128 stands for zero in the data rows.
Here are some points:
< 82 109 180  80 146 172 159 111 153 139 141 145 160 152 147 191  63>
< 85 107 149 140 128 128 131 134  76  96 146 117 106 125 114 112 153>
<120 129  91 180 146 134 132 143 108 165 142 139 111 123 137 113 127>
<155 132 128 157 102 147 109 117 138 130  90  68 111 134 146  74 107>
<116 118 174  90 141 115 163  94 151  95 140 135 147 168 127 161 110>
<146 149  76 162 142  92 111 186 108 154 124 129  94 103 115  64 167>
< 62 103 148 125 140 123 124  99 113  65 136 157 149 118  97 175 136>
<126  93 126 137 123 127 184 123  91 131 151 148 118 151 140 120 149>
<104 120 135 121 131 169 106  99 141 101 120 106 136 143 138 165  72>
<147 156 111 116 129 145  68 155 201  90 129 100 121 143 162  97 112>
< 81 102 157 137 155 137 117 136 141  81 196 138 121 151 108 147 119>
<151 114 130 125 138 119 144  89 132 130 132 141 191  93 126 167 113>
<140 149 118 114 123 131 124 110 115  89 128 107 115 111 132 139 152>
<155  81 117  94  91 115 143 145 122 143 121 133 131 134 141 127 135>
<170 186 115 103 122 140  67 137 141 131  79 130 142 114 129 133 107>
< 75  89 174 128 152 108 155 129 157 166 118 146 100 152 122 161 103>
< 96  99 139 105 151 137 151 111  91 142 135 146  84 151 121 129 127>
<166 104 122 127 129  97 116 132 104  87 153 105 117 160  90 103 129>
<182  88 134 142  81 135 155 116 138 104 125 122 144 113 155 114 137>
<132  91 143  96 123 110 150 106 134 131 117 112 104 143 150 103  98>
< 85 161 151 120 171 162 109 135 200  99 156  83  96 130 106 115 118>
<118 154 141 105 127 152 122 110 145 140  96 105 153  96 135 146  81>
<153 118 130 114 106  89 150 139 150 133  96 135 136 128 133 108 113>
<131 121 114 111 105 135 155 112 112 155 114 114 141 117 143 135 110>
<164 105 146 143  84 103 149 132 104 143  90 144 145 128 111 137 172>
<149 122 131 128 127 135 154 139  88 137 140 136  72 131 177 110 126>
<136 102 122 125 120 108 136 121 139 142 115 164 142 136 129 119 133>
<178 176 104 120 117  95 111 136 170 119 149 133 151 123 128 132  93>
<146 141 120 130 131 121 121 125  94 135 127 118 120 105 131 161 141>
<133 130 140 134  96 152 156 111 150 130 142 132 135 140 159 132 112>
<196 140  99 126 109 118 120 133 111 153 123 117 116 132 167  78 122>
<134 150 114 145 154 140 101 138 186 132 148 104 158 111 144 130  92>
<203 176  97 119 117 117 126 122 117 139 118  97 127 159 135  52 107>
<191 164 137 134 125 131 103 143 154 155  94 102 141 125 167  79 109>
<127  88 153 119 116 117 138 115 117 165 132 179 127 159 150 110 119>
<115 166 103 131 111 128 112 123 111 149 100 105 142 144 144  86 145>
<180  83 169  47  80 163 203  80 128  79 109  82 206 138 189 208  88>
<131 161 137 118 150 165 126 139 108 131 112 114 110 182 111 101 103>
< 58 120 155 150 143 111 163 133 163 147 146 159 239 107 100 199 132>
<165 152  87 154  83 123 102 154  80 102 105  79  74 145 159  54 172>
< 94 119 124 150 136 124 170 124  84 140 130 165 127 106 116 116 139>
<123 122 107 137  99 122 140 142 113 103 129 136  88  98 133 140 169>
<164 100 129 162 105 110 132 172  90 137 144 171 121 124 168 107 178>
<122 116 165 146  88 123 156 161 147 142 131 144 124 116 117 133 149>
<133 137 121 128 113 114 146 130 150 146 125 148 158 121 168 178 149>
<107  76 153 138 136 129 153 122  81 110 128 149 132 138 135 146 131>
<147 111 105 103 120 128 173 114 126 138 144 127 161  94 142 149 121>
<129 130 131 102 155 125 148 133 162 128 151 136 130 175 156 182  79>
< 75  79 162 123 125 123 148  86 118 107 167 158 144 127 142 142 118>
<146 153 150 139 125 102 103 146 177  69 154 125 161 101 100 129 128>
< 88 124 128 130 133 122 125 134 140  96 102  99 107 123 126 134 147>
<204 154 110 123  93 140 151 141 145 138 147 130 193  97 175 175 115>
< 73 126 164 138 146 148 131 117 162 101 128 123 129 140 144 182 109>
<146 142  91 117 159 138  77 116 138 106 139 105 131 144 129 140 115>
<161 123 139 129 110 106 145 129 172 123 166 163 201 122 107 143 106>
<129 127 105 155 143 128 102 152  90 107 134 133  95 110 120 134 170>
<126 182 115 137 145 133  93 136 134 130  99 135 117 137 136  96 103>
<145 166  93 113 140 127  89 130 144  89 135 109 126 145 133 115  74>
<108 100 120 126 144 158 128 134 100 111 135 120  85 126 118 130 152>
< 78 144 101  99 176 127 160 110 117 227  76 146 148 174 116 135  93>
<111 139 119 176 129 130 106 150  65 131 158 149 104 110 137 117 149>
<125 166 118 106 142 127  88 118 138 177  89 143  96 184 157  63  67>
<118 159 136 156 125 119 105 144 149 139 123 171 130 136 111 105 140>
<153 108 112 129 116 124 146 120 119 125 134 125 153 117 118 130 168>
<151 116 120 165 110 133 123 150  66  99 137 122 164  87 110 124 167>
<132 112 105 140 129 126 125 122  98 114 117 141 104 123 146 114 142>
<145 123 148 136 106 105 129 108 131 116 107 130 121 167  96 106  90>
<106 129 147 123 139 131 113 131 156 126 142 160 119  98 123 143 137>
<143 122 128 129 113  87 149 121 146 141 109 132 142 124 109 104 124>
<109  32 142 145 129 141 174 125  75 111 144 130 131 135 142 154 142>
<142 166 124 114 114 130 130 142 139 156 114 107 125 121 151 110 158>
<140 113 133  85  89 121 146  83 107 143 120 126 112 129 131 121 153>
< 77  74 152 123 137 132 146 112  66 147 139 135  77 153 138 105 111>
<178 118 129 128 133 141 148 137  90 124 118 110 121 152 139 124 125>
<127 129 127 139 116 130 132 126 143 116 169 116 150  96 131 165 139>
<135 106 126 127 112 129 119 137 123 161 111 156  79 135 131  86 121>
<106 103 165 110 116  86 159 104  91 134 112 137 119 172 120 122 122>
<121 144  85 155 144 156 139 118 117 149 147 144 119 104 138 116 144>
<106 148 115 175 122 129 107 137 133 141 140 161 118  83 148 112 109>
12 more points follow, each with its number after it:
<123 135 137 127 147 126  93 134 107 153 123 104 128 142 131 102 125> 0
<140 100 146 101 133 146 181 106 180  89 143 114 149 125 128 205 125> 1
<172  91 156 129  89 124 138 144 112 140 126 132 146 134 166  97 152> 2
<101 164 142 125 149 129 102 135 141  73 152 120 117 126  79 130 123> 3
<127 107 158 142 105 134 125 118 102  80 156 121 150 117  90 166 153> 4
<125 165  84 131 159 146  73 153 127 126 131 129 150 110 152 110 127> 5
< 72 166  74 144 147 137 101 122 121 183 102 170  97 150 139 160 108> 6
< 57 140 150 145 156 103 146 134 102 163 128 125  72 106  82 118 139> 7
< 86 136 144 113 104 144 128 133 134 149 128 177 155 114 126 163 102> 8
< 67  98 166 140 103  99 105 123 170 100 139 153 117 111  99 147 158> 9
<128 117 150 102 118 111 142 117 125 147 113 139 130 140 118 128 138> 10
<195 157  69 156 108 121 107 163 138 143 107 144 118  68 108 114 140> 11
Which two of these numbered points are nearest to each point below, looking only along the 5 directions in which the first points spread most? Their numbers follow each, nearest first.
<143  36 198  88  51 135 211  38 158  91 131 165 220 121 195 224  87> > 1 4
<180 102 132 119 128  86 154 114 109 171 120 122 128  89 167  97 155> > 2 10
< 41 186 137 131 188 142  70 162 199  78 146 132 117 122 129 167  64> > 3 9
<173 140 115 162 117 115 119 175 149 143 159 127 114  90 134  93 178> > 11 5
<180  91 160 125  77 133 178 123  70 122 121 125 129 140 151  81 147> > 2 10
<116  97 121 140 112 125 108  73 100  57 154 153 142 105 125 166 159> > 4 9
<163 159 102 130 135  84 130 138 141 149 110 160 130 107 113  90 150> > 11 5
< 83  98 182 107 161 122 153 133 155 128 125 163 174 148 126 140  90> > 8 10
<125 112 179 125  88 121 160  97 142 106 123 106 161 112 116 158 145> > 1 4
<152 147  83 187 117 115  93 154 132 102 149 195 100  81 138 110 157> > 11 5
<170  74 126 122  93 116 155 129  77 137  96 155 106  79 132 106 176> > 2 10
<128 111 173 145 106 121 163 116 126  82 128 149 144 103 102 177 155> > 4 9
< 80  95 107 133 175 155 111 168  85 151 155 137  85 129 171 119 128> > 7 0
< 89 115 161 128 140 136 138 171 114 127 125 144 124 108 120 146 159> > 9 7
<144 133  99 145  92 110 112 167 134 128 124 167 112  98 121  91 145> > 11 5
<110 166 101 100 161 170 107 127  86 143 117 106  93 146 173 115 103> > 0 10
<184 179 118 142 138 141  63 135 146 111 122 111 135 122 120 114 118> > 5 11
< 52  82 149 143 141 102 124 150 123  88 117 149 128 126 154 124 149> > 9 7
< 74 158 144 140 152 114 134 124 122 162 113 125 112 172 125 112  92> > 6 0
<101 147 134 127 119 136  50 149 177  80 133 146 119 110 123 151 118> > 3 5
<123  81 156 130 124 120 163  91 140 151 118 115 112 126 142 109 125> > 10 2
<166 122 103 126 140 137 100 153 182 122 144 154 132  81 141 112 110> > 5 11
<113 148 106 105 150 131 113 131  81 111 108  86  57 183 107  96 109> > 0 7
< 54  97 122 107 141 137 120 127 121 121 131 158  75 172 122 125 125> > 7 0
< 84 122 135 157 124 104 139 131 137 106 138 143 137 106 107 167 181> > 9 4
<155 157  80 168 118 148 109 163 110 165 139 124 131 148 160 110 152> > 11 5
< 76 131 148 169 110 150 124 113 158  96 118 149 137 125  97 128 115> > 9 3
<132 105 139 103 123  95 130  98 101 129 131 153 126 141 141 140 116> > 10 2
<113 129 123 158 161 125 145 153 145 137 144 157 179 137 110 227 105> > 8 9
<171  94 118 127  99  85 128 138 128 154 132 109 126 125 134 108 152> > 2 10
<115 129 164 138 145 121 139 138 137  99 139 137 108 139  90 128 145> > 9 3
< 77  92  98 142 135 141 140 125  82 157 130 148  66 131 156 146 139> > 7 10
<139 168 118  82 149 134 106 133 144  78 138 103 114 123  92 174 107> > 3 5
<140 113 130 170  78 108 145 137  86  89 148 155 168  84 122 160 175> > 4 2
<144 107 125 122 150  97 169 109 108 129 101 116 149 166 124 148 114> > 10 2
< 87 105 119 154 115 130 109 133 108  84 152 155 112 120 123 146 142> > 9 4
< 88 141 165 101 124 156 115 129 137 146 138 135 150 131 150 187  93> > 8 10
< 99 135 144 133 143 146 123 145 118 103 140 133 116 118 115 155 135> > 9 3
<188 140 115 145 118 122 100 154 120 133 102 111 112 127 121  79 154> > 11 0
< 68 162 102 155 159 136 108 135 149 125 123 156 125 150  99 128 129> > 6 7
<100 140 135  74 173  95 134 123 119 181 122 154  66 186 135 101  89> > 6 0
<118 121 117 175 148 146 134 130 114 112 170 136 129 121 123 129 155> > 9 4
<106  68 153 123 132  81 162  91 132 125 131 147 113 127 145  96 116> > 10 8
<100 187 140 124 158 108 105 132 145 148 109 125 117 157 105  95  96> > 6 0
<139  93 153 105 137 117 139  97 110 139 101 147 153 112 124 130 133> > 10 2
<140 128 116 112 149 147 119 146  61 118 145  82  68 142 126  70  98> > 0 10
<125 110 130 109 138 138 131 140 114  83 151 130 148 134 108 176 135> > 4 9
< 94 100 145 145 138 128 147 126 147 121 158 152 155 122 137 151 157> > 9 8
<101  83 201 101 106 114 161  95  94 153 131 130 125 166 112 121 137> > 10 8
<119  60 174 145 100 119 158 108 157 149 128 126 129 133 152 120 141> > 10 2
< 67 148 150 132 176 176  83 122 137 112 126 129  93 148 147 145 115> > 3 0
< 84 146 156 161 112 120 141 131 184  60 148 122 222 122  78 229 147> > 1 9
< 77 159 126 121 176 134  79 125 125  79 142 153 133 132 139 156 102> > 3 9
<162 145 120 161 114 142 126 132 108 124 120 129 158 101 147  90 160> > 11 2
<150  96 144  92  94 132 180  78 109  98 137 118 147 134 115 150 135> > 1 2
< 87 123 128 115 124 146  90 159 118 117 118 123  96 136 147  97 114> > 0 3
<129 135 132 149 139 167 131 145 155  75 155  92 114  92  96 146 122> > 3 4
<101  48 187  97 135 112 188 115 137 124 174 132 164 151  95 137 132> > 1 8
<177 114 105 105  95  87 164 110 100 158 115  77 118 134 144  81 118> > 2 10
<125  96 169 120 106 130 169 107 142 150  99 131 145 115 150 120 115> > 10 8
<183 111 122 139 120 119 150 136 100 134 146 123 181  98 146 137 155> > 2 10
<144 110 122 126 115 167 117 139 129  72 129 118 149 119 143 123 123> > 4 3
< 73 142 116 157 140 131 103 165 142 130 100 174 108 120 153  97 127> > 6 7
<103 157 114 120 165 121  95 114 126 176 134 139  99 144 138  76 116> > 6 0
<208 104 108 151  84  80 153 142 137 139 119 149 115 117 114  95 141> > 2 11
<176 157  88 160 125 114 109 135 178 158 139 122 156  96 150  73 106> > 11 5
<115 103 120 143 146 124 157 142 144 137 146 162 137  96 100 138  87> > 8 9
<119 105 130 159 154 123 123 147 168  88 112 141 140  95 104 148 110> > 9 3
<116 162  88 139 148 157  85 145 179 126 128 126 133  98 157 137 121> > 5 3
<127 109 152 153 133 120 127 106 157  73 155 136 196 105  77 213 171> > 4 1
< 99 134 129 171 157 155 108 138 133  78 156 137  77 131 105 135 138> > 3 9
< 79  91 126 135 134 142 127 139 121 145 148 131 117 126 141 104 129> > 7 0
<204 161 103 132  98 136 100 147 111  86  89  88 127 127 104  73 135> > 11 5
< 74 115 160  98 145  93 167 105  95 168 114  95 126 156 127 127 114> > 10 8
< 99 131 123 143 106 118 102 109 108 118  81 141  91 171 128  97 129> > 0 10
<155 121 162  77 130 130 170 101 146 147 112 111 156 142 128 181 115> > 1 10
<116  73 158 114 141 140 167 116 102 169 108 108  96 179 148 125 142> > 10 0
< 95 162 150 108 147 137 100 148 157 157 111 141 124 140 153 130 110> > 6 0
<116 127 191  85 108 122 173  84 103 149 106 125 140 180 119 127  88> > 10 8
<108 159 126 141 149 135 105 141 133 136  96 111 117 169 136  91 121> > 0 5
